One turn moves every row onto another: examples first, then more rows asked:
J726: +1.35,+0.57,-0.28,-0.95,+1.60,-1.12,+0.56,+0.43,-0.77,-1.06,+1.72,+0.95,+2.84,+0.33,-3.50,+0.45,+1.86,+1.29,+0.93,+0.50,-1.78,-0.28,+0.77,+0.03,-1.26,-2.48,-0.96,-0.32,-3.44,-0.43
J895: +1.17,-1.71,-0.30,+1.09,-1.12,+0.57,-1.54,+2.10,-0.48,-0.58,-1.62,-1.41,+1.09,-0.87,-3.52,-1.14,-0.65,+2.23,+0.92,-1.85,-0.83,+3.32,+0.51,-2.46,-0.81,-0.28,+1.11,+1.91,+0.56,-1.12
J380: -0.83,-1.82,-0.24,+0.94,+0.98,+0.38,-1.04,-1.80,-1.02,+1.02,+0.44,-1.10,-0.48,+0.86,-1.92,+1.21,+1.73,+0.06,-0.84,+1.54,-2.90,-4.37,+1.08,+0.25,+1.26,+1.65,+0.20,+0.03,-1.77,-0.89
J846: -0.37,-4.16,+0.88,+0.75,-1.09,-0.35,+1.28,-0.08,-0.80,-0.09,+0.54,+1.77,+0.42,-1.45,-0.53,+1.22,-1.40,-0.83,-0.49,+1.36,-0.30,-1.89,-1.43,-0.67,+4.50,-1.51,-1.46,+3.81,+0.43,+1.66
J3: -0.87,-1.24,-0.35,+2.12,+1.38,+0.42,-0.45,-0.20,-0.12,+2.10,+2.14,-1.82,-1.84,+0.82,-1.21,+0.70,+0.87,+0.07,-0.94,+0.82,-2.25,-2.06,+1.60,+1.07,+0.76,+2.50,+1.38,+0.44,-2.59,-1.36
J788: +3.88,-2.70,+0.59,-1.11,+0.49,-1.43,+0.27,-1.24,-1.66,+3.26,+0.09,+0.65,+0.16,+2.01,+0.70,-1.49,-0.85,+0.17,-2.02,-0.14,+1.04,-2.06,-2.59,+2.44,+3.12,-2.16,+0.34,-0.93,+0.30,-0.46
J511: +3.72,-2.14,-0.38,-1.61,+0.20,-1.40,+0.65,-0.97,-1.10,+2.38,-0.71,+0.80,-0.25,+0.92,+0.61,-1.06,+0.44,-0.33,-1.31,-1.68,+1.93,-1.71,-2.36,+2.53,+2.92,-2.78,-0.76,-1.59,-0.22,-0.13
J437: -0.30,-0.18,+1.40,+1.63,+0.05,+0.31,-1.26,+3.29,-0.31,+2.06,+1.20,-0.07,+1.00,-0.94,+0.32,-2.64,-1.32,+1.15,+0.78,-1.53,+2.82,+1.07,-0.83,-0.56,+0.61,-1.91,+4.13,-2.25,+1.18,-1.03
J439: +1.82,-1.32,+0.54,+0.92,-0.81,-0.67,+1.25,-0.02,+0.87,+2.39,+1.78,-1.00,+2.02,+0.69,-2.97,-0.42,+0.75,+1.86,-1.91,+0.83,-1.26,+1.23,+0.84,-0.42,+1.53,-3.33,+1.86,-0.10,-4.98,+1.06
J604: -2.13,-0.75,-0.08,-1.82,+2.76,-0.20,+1.61,-0.51,-0.96,+2.99,+1.71,+0.19,+0.27,-0.53,+1.31,-0.90,-0.33,-0.80,+0.59,-0.24,-3.53,+0.17,-3.04,-1.24,-0.21,+1.32,-0.03,-0.78,-0.11,-1.99
J52: -1.70,-1.40,-0.34,-0.43,-1.76,-0.94,+1.97,-2.34,+0.17,+2.83,-1.80,+0.10,+0.27,-0.25,+1.35,-0.89,-0.39,-0.69,-0.86,+0.02,-0.57,+1.47,-4.31,-2.99,+1.53,-0.13,+0.24,-2.49,-0.39,+1.60
J181: +1.39,-0.74,+0.33,-0.43,+1.09,-0.40,+1.23,+0.46,+0.26,+1.29,+1.92,-0.44,+2.74,+0.10,-3.46,-0.24,+2.33,+1.18,-0.19,-0.33,-1.87,+0.09,+1.27,+0.47,+0.37,-3.53,+0.35,-0.20,-4.89,+0.19
J536: -1.04,-0.66,+1.37,-0.59,-1.79,+0.06,-1.99,+1.10,-1.20,+0.05,-1.11,+0.63,+2.33,-0.95,-0.95,-1.83,+0.02,+1.10,+0.80,-0.19,+2.32,-2.00,-1.82,-1.93,+1.16,-3.45,+2.21,-3.02,+2.40,-0.05
J88: -1.70,-0.20,-0.21,+3.50,-1.56,-0.39,-0.36,-0.30,-0.34,+0.57,-0.03,-1.12,-1.60,+1.81,-0.69,+0.57,+0.76,-1.12,+0.30,+0.42,+1.90,+1.01,+0.15,+0.60,-0.39,+1.26,+0.36,-0.92,-2.90,+2.45
J394: -1.13,-1.27,-0.44,-0.89,-0.54,-1.13,+1.25,-2.97,-0.82,+1.93,-1.79,+1.02,+0.92,-0.25,+1.02,-0.43,-0.83,-0.18,-0.91,+1.40,-2.09,-0.31,-4.23,-3.18,+1.17,+0.89,-0.03,-2.25,+0.95,+0.21
J449: +2.01,-0.58,-0.47,-2.64,-0.01,-1.96,+0.08,+1.02,-1.34,+0.87,+2.17,+1.16,-2.45,+1.66,+1.02,-0.96,-0.37,-0.11,-0.49,-0.62,+2.89,-0.41,-2.56,+2.06,+0.82,-1.86,-1.35,-0.61,+0.41,-0.97
J638: -2.65,-0.80,+0.13,-1.44,+1.55,+0.01,+2.40,+0.27,+0.13,+3.87,+1.88,-0.67,-0.46,-0.67,+1.69,-1.25,+0.21,-1.44,+0.39,-1.57,-1.82,+1.95,-2.84,-1.01,+0.28,+0.43,+0.41,-1.07,-1.42,-0.65
J758: +0.93,-1.98,+0.32,+1.02,-0.90,+0.84,-1.63,+1.57,-1.26,-0.51,-2.40,-1.31,+2.28,-0.56,-3.82,-1.40,-0.14,+1.71,+1.71,-1.80,-0.58,+2.97,+0.14,-2.05,-1.00,-1.04,+0.73,+1.66,+0.57,-0.10
J827: +0.01,-3.77,+0.24,+0.88,-0.33,-0.39,+1.43,+0.67,-0.50,-0.36,+1.58,+2.00,-0.41,-1.95,-0.20,+1.47,-1.79,-0.27,-0.69,+1.22,-1.07,-1.83,-0.94,-0.55,+4.43,-0.52,-1.19,+4.24,+0.74,+0.16
J272: +0.27,-3.18,-0.18,+1.65,+0.77,-0.35,+1.68,+1.47,-0.34,-0.35,+2.14,+2.14,-0.66,-2.16,+0.20,+1.47,-2.02,-0.56,-0.10,+0.26,-0.47,-0.43,-0.58,+0.25,+3.63,+0.27,-1.20,+4.14,+0.41,-0.27
J899: -1.30,-0.99,-0.23,-1.54,+1.76,-0.68,+1.23,-2.10,-1.40,+2.08,-0.19,+1.09,+0.96,-0.33,+0.97,-0.45,-0.79,-0.17,-0.19,+1.22,-3.72,-0.95,-3.66,-2.35,+0.22,+1.62,-0.17,-1.34,+1.12,-1.53
J771: +0.34,-2.75,+1.24,+0.26,-1.01,+1.04,-1.65,+1.14,-1.61,+0.07,-2.51,-1.84,+2.84,-0.11,-4.38,-1.75,+0.16,+1.40,+1.43,-1.25,-1.30,+1.76,+0.05,-1.98,-0.48,-1.83,+0.85,+2.14,+0.44,+0.21
J622: -0.23,-3.24,+0.98,+2.27,-0.04,-0.17,+1.95,+1.03,-0.70,-0.17,+0.69,+1.98,+0.49,-1.36,+0.16,+0.91,-1.53,-1.88,+1.09,-0.67,+1.21,+0.62,-1.33,+0.86,+3.20,-1.35,-1.59,+3.58,-0.38,+2.36
J997: +0.29,-2.84,+0.16,+2.25,+0.77,-0.40,+1.85,+1.67,-0.44,-0.24,+1.57,+2.09,-0.32,-1.86,+0.46,+1.23,-1.85,-1.33,+0.88,-0.77,+0.64,+0.68,-0.72,+0.86,+3.00,-0.28,-1.39,+3.82,-0.17,+0.89
J502: +1.98,+0.62,-0.35,+1.18,-1.55,-2.18,-0.17,-0.40,-0.27,-1.11,+1.18,+1.57,+1.51,+1.68,-2.65,+0.49,-1.16,+2.83,-1.55,+3.68,-0.58,+1.31,-0.27,-2.08,-0.75,-1.10,+0.91,-0.51,-2.21,+0.65
J687: +3.10,-2.39,+1.02,-1.43,+0.62,-1.63,-0.06,-0.37,-1.96,+3.26,+1.67,+0.81,-0.81,+2.55,+0.90,-1.57,-1.98,+0.53,-2.13,+1.32,+0.92,-1.66,-2.57,+2.28,+2.27,-1.53,+0.61,-0.22,+0.87,-0.86
J137: +2.13,-1.22,+0.45,-2.31,+0.31,-1.96,-0.29,+0.88,-1.78,+1.92,+2.79,+0.86,-2.06,+2.63,+1.08,-1.39,-1.74,+0.42,-1.39,+1.03,+1.95,-0.78,-2.57,+2.08,+1.05,-1.27,-0.18,-0.02,+0.91,-1.16
J592: +2.81,-1.04,-0.91,-2.38,+0.02,-1.68,+0.56,+0.15,-0.92,+1.07,+0.44,+0.89,-1.49,+0.80,+0.79,-0.82,+0.72,-0.48,-0.53,-1.92,+2.95,-0.92,-2.44,+2.34,+1.78,-2.60,-1.76,-1.50,-0.22,-0.48
J785: -1.58,-0.62,-0.22,+2.25,-2.08,-0.58,-0.92,-2.15,-0.91,-0.49,-1.90,-0.61,-0.20,+1.72,-1.66,+0.77,+1.67,-1.03,+0.31,+1.32,+1.22,-1.47,-0.44,-0.28,+0.15,+0.54,-0.70,-1.48,-2.01,+2.99
J303: -1.17,-0.52,-0.27,+3.42,+0.16,+0.07,-0.08,+0.57,+0.16,+1.90,+2.05,-1.64,-2.42,+1.44,-0.44,+0.46,+0.41,-0.47,-0.34,+0.22,+0.35,+0.77,+1.21,+1.19,+0.07,+2.25,+1.32,+0.00,-3.18,+0.43
J118: -0.17,-3.11,+1.28,-0.62,-1.56,+1.16,-1.76,+1.24,-1.21,+0.53,-1.52,-2.28,+2.06,-0.20,-4.61,-1.76,+0.15,+1.90,+0.48,-0.43,-2.11,+1.08,+0.10,-2.40,+0.22,-1.85,+1.30,+2.43,+0.51,-0.40
J70: -1.15,-1.49,-0.15,+1.02,-0.99,-0.22,-1.22,-2.84,-1.42,-0.20,-1.69,-0.54,+0.19,+1.23,-2.29,+1.28,+2.04,-0.51,-0.26,+1.90,-1.22,-4.11,+0.10,-0.38,+1.11,+0.70,-0.65,-1.09,-1.41,+1.26
J153: -0.32,-1.16,+0.98,-1.38,-0.53,+0.47,-1.83,+1.03,-1.07,+0.58,-0.46,+0.37,+2.18,-1.81,-1.19,-1.66,+0.44,+1.54,+0.11,-0.30,+0.38,-3.81,-1.07,-1.95,+2.00,-2.90,+2.66,-2.58,+2.55,-1.94
J129: -2.41,-1.05,-0.03,-0.61,-0.69,-0.33,+2.51,-0.62,+0.62,+3.73,+0.12,-0.84,-0.43,-0.50,+1.55,-1.44,+0.14,-1.44,-0.27,-1.35,-0.45,+2.60,-3.56,-1.84,+1.07,-0.41,+0.58,-1.87,-1.52,+1.16
J986: +1.68,+1.21,-0.58,-0.18,+0.25,-1.90,-0.27,-0.13,-1.03,-2.28,+1.46,+1.97,+2.13,+1.14,-3.14,+0.93,+0.25,+2.14,+0.18,+2.42,-1.12,+0.21,+0.04,-1.16,-1.93,-1.36,-0.48,-0.35,-2.09,-0.25
J130: +0.27,-1.18,+0.68,-0.51,+0.97,+0.79,-1.50,+2.00,-0.50,+1.68,+0.93,+0.07,+1.57,-2.21,-0.60,-1.78,-0.17,+2.02,-0.28,-0.87,-0.58,-2.93,-0.23,-1.17,+2.03,-2.06,+3.54,-2.00,+2.09,-3.38
J169: -0.65,-3.90,+1.37,+1.48,-1.11,-0.31,+1.59,+0.23,-0.88,-0.11,+0.08,+1.75,+0.91,-1.13,-0.42,+0.84,-1.29,-1.59,+0.39,+0.36,+0.86,-0.58,-1.66,-0.01,+4.03,-1.94,-1.64,+3.56,+0.00,+2.86
J911: +0.28,-0.81,+0.95,+0.89,+1.23,+0.76,-1.14,+3.22,-0.07,+2.48,+1.84,-0.12,+0.90,-1.87,+0.10,-2.20,-1.02,+1.84,-0.03,-1.44,+0.68,-0.60,-0.13,-0.46,+1.37,-1.36,+4.32,-1.90,+1.50,-2.92
J929: +0.76,-2.18,-0.34,+0.37,-1.62,+0.76,-1.70,+2.18,-0.10,-0.13,-0.78,-1.84,+0.22,-0.95,-3.71,-1.16,-0.71,+2.74,+0.08,-0.99,-1.42,+2.57,+0.63,-2.88,-0.17,-0.36,+1.62,+2.30,+0.59,-1.75
J693: +2.12,-0.69,+0.05,+1.71,-2.22,-1.59,+0.59,-0.27,+0.62,+1.17,+1.49,+0.03,+1.39,+1.52,-2.71,-0.04,-0.84,+2.78,-2.55,+2.87,-0.62,+1.76,+0.08,-1.58,+0.87,-2.06,+2.33,-0.32,-3.61,+1.26
J235: +0.24,-3.03,+0.55,-0.62,-1.80,+1.00,-1.78,+1.82,-0.49,+0.64,-0.63,-2.35,+0.78,-0.59,-4.31,-1.37,-0.26,+2.57,-0.25,-0.41,-2.16,+1.59,+0.54,-3.01,+0.39,-1.26,+1.64,+2.74,+0.48,-1.42
J904: -1.01,-0.17,+1.53,+0.79,-1.45,+0.05,-1.63,+2.29,-0.87,+0.75,-0.35,+0.39,+1.80,-0.63,-0.18,-2.43,-0.70,+0.72,+1.08,-0.88,+3.60,+0.35,-1.72,-1.16,+0.51,-2.98,+3.04,-2.85,+1.78,+0.45

J929 goes to J235
J899 goes to J394
J511 goes to J592
Now find these:
J622 goes to J997
J439 goes to J181
J70 goes to J785
J904 goes to J437

